Here are some numbered points:
array([ 47,   8, -27, -47,  28, -25, -14, -35]) 0
array([ 16,   9,  34, -15,   6,  53,  50, -17]) 1
array([ 20,  -3, -10, -20,  26, -13,  16,  24]) 2
array([  4, -14,  42,  13,  -2,  61,   7, -22]) 3
array([-18,  27, -13,   3, -48, -53, -30,  22]) 4
array([ -6, -16, -10,  19,   6, -37, -11, -23]) 5
array([ 45,  23, -29,   1,  10, -49,   0,  -3]) 6
array([-21, -26, -15,  12, -62, -36, -81,  21]) 7
array([-10,  36, -14,  20, -24, -24, -12,  11]) 8
array([-20,  -9,  17,  23,  -5,  53,  24,  15]) 9
array([ 37,  10, -21, -43,  28, -11,  -4, -32]) 10
array([ -3, -27, -46,  -7, -73, -43, -56,  23]) 11
array([15, 13, -2, -2,  5,  1, 19, 38]) 12
array([-26,  17,   7,  33,  18,   9, -37, -21]) 13
array([ 32,  -1, -28,   3,  17, -35,  15,  11]) 14
array([  3, -12, -27, -38,  29, -25,  28,   4]) 15
array([ -5,  18,  19,  61,  18, -26,  -6,  49]) 16
array([-15,  35,  32,  -8,  -9, -14, -31, -41]) 17
array([ -12,   17,  -57,   15,  -77,  -93, -110,  -10]) 18
array([ 29,   3, -56, -15,  40, -62,  50,  -1]) 19
array([-12, -22,  38,  -2,   8,  60,  30, -13]) 20
array([-29, -29,  20,  -1, -45,  50,  27,   3]) 21
Which three points above are nearest to each new point by angle? Their numbers follow each, nearest first.
array([ 13,  23,  42, -19,  10,  23,  16, -34]) 1 3 20
array([-21,  25,  19,  34,  15,   8, -38,  -3]) 13 16 17
array([-27,  18, -22,  27,  22, -58,  24,  55]) 16 14 19
array([ -8,  29,   3,  42,  26, -10, -17,  16]) 16 13 8
array([  0,  14,  -2,  43,  18,  -1, -18,  29]) 16 13 8
array([  9,  10,  25, -31,  22,  50,  63, -20]) 1 20 3
array([-21,   4, -47,  45, -10, -64, -95, -17]) 18 7 5
array([-18, -24,  31,   0,  13,  44,  38,  -7]) 20 9 1
array([ 17,  33,  37, -10,   2,  26,  55, -14]) 1 20 3
array([ -6,  37,  18, -27,   2, -16,  -2, -58]) 17 10 0
array([ -1, -43, -14, -15,  18,  41,  11,  -2]) 20 9 3
array([ 26, -11,  16, -31,  31,  39,  69,  -1]) 1 20 2
array([ -4,  -6, -26,  -2,  26,   6, -50, -32]) 13 0 10
array([-17,  27,   8,  40,  15, -32, -18,  37]) 16 8 4
array([  5, -35, -10,  12, -10,   8,  10,  53]) 12 9 16
array([ -8, -21, -36, -17, -46, -38, -22,  10]) 11 18 7
